In the rows, 128 means zero.
Each path below is one point turned by a fixed rotation once a step. After each direction that follows a path, write how fast that rotation turns it, in degrees per step (0 if it stays still).
Each turn is a multiple of 5 degrees from 10 to 175, or 0.
Each row of a path follows its step; steps can be skipped.

step 0: [135 125 120 134 130 133 124 113 121 129 127 142 133 136 126 130 124 131
 132 126 124 124 123 131 125 121 121 124 133 129 118 128 131 130 129 133
 126 128 124 129 126 141 135 131 131 131 134 133 130 132 120 121]
step 2: [128 134 121 137 131 134 122 126 125 126 134 132 130 120 127 135 128 124
 136 124 127 128 121 143 126 129 133 127 125 134 134 127 121 131 124 117
 130 127 135 140 139 133 128 128 125 129 133 121 124 131 123 131]
step 3: [122 128 121 134 118 136 122 130 126 132 134 143 131 126 138 123 136 130
 131 116 132 121 124 130 126 123 129 129 136 123 123 126 125 126 129 126
 128 120 124 133 130 125 132 121 128 125 135 137 136 127 125 129]
step 5: [135 132 111 137 129 133 129 125 129 129 128 126 138 134 123 124 121 128
 120 123 135 127 131 137 127 121 128 131 133 129 122 125 123 131 112 131
 132 128 126 138 130 124 125 134 132 127 128 124 126 132 127 135]
step 6: [131 130 121 124 126 132 133 132 138 129 136 136 132 133 128 122 129 123
 130 124 123 117 120 136 130 122 130 123 132 122 126 131 125 132 137 130
 124 131 124 136 132 128 115 127 132 121 136 115 131 128 131 127]
step 7: [133 132 125 120 139 128 121 125 131 138 138 131 132 133 132 126 131 125
 137 120 141 131 129 132 125 121 135 123 120 120 131 132 121 132 127 127
 124 117 134 132 121 132 129 125 134 130 133 128 129 130 128 126]
step 8: [139 127 125 131 123 137 126 128 126 129 131 136 138 138 129 126 127 136
 131 128 137 132 129 128 129 121 120 132 127 123 139 124 127 121 127 132
 136 130 138 127 132 133 127 129 127 123 135 126 136 138 123 133]
step 10: [123 125 120 124 132 134 118 130 124 126 127 140 128 132 117 134 120 123
 128 131 140 124 117 142 125 125 131 128 132 126 130 135 122 124 124 128
 122 122 133 124 130 130 125 129 136 127 125 124 132 124 133 126]
step 11: [134 128 121 124 120 133 120 128 125 132 129 130 126 135 121 133 136 134
 136 117 129 130 118 126 125 128 125 119 133 121 128 125 122 129 120 120
 128 125 122 126 125 132 124 126 125 119 128 122 130 143 129 121]
step 14: [132 130 131 132 130 128 118 117 127 128 137 137 139 120 125 132 134 131
 130 128 126 124 116 131 130 131 128 118 135 130 130 129 130 132 120 126
 125 130 132 138 138 121 126 127 134 122 129 123 133 132 133 130]
Speeds:
[128 127 131 127 127 129 126 128 129 130 130 129 128 127 128 129 130 128
 127 125 127 127 125 128 127 127 128 128 128 126 129 129 128 126 128 129
 127 127 126 128 126 128 130 127 130 134 127 127 129 130 129 126]  95
[127 129 129 130 126 131 128 127 126 128 129 128 126 128 125 128 126 130
 129 130 130 128 124 128 128 131 128 130 125 129 128 129 127 126 130 127
 127 125 128 127 127 130 129 126 125 128 129 128 127 128 125 129]  45
[129 126 127 128 127 129 126 130 128 128 127 126 127 131 129 130 128 128
 129 129 129 129 128 130 130 126 125 132 129 130 129 128 130 128 124 127
 129 128 127 129 129 129 128 127 129 130 131 130 127 126 127 126]  135
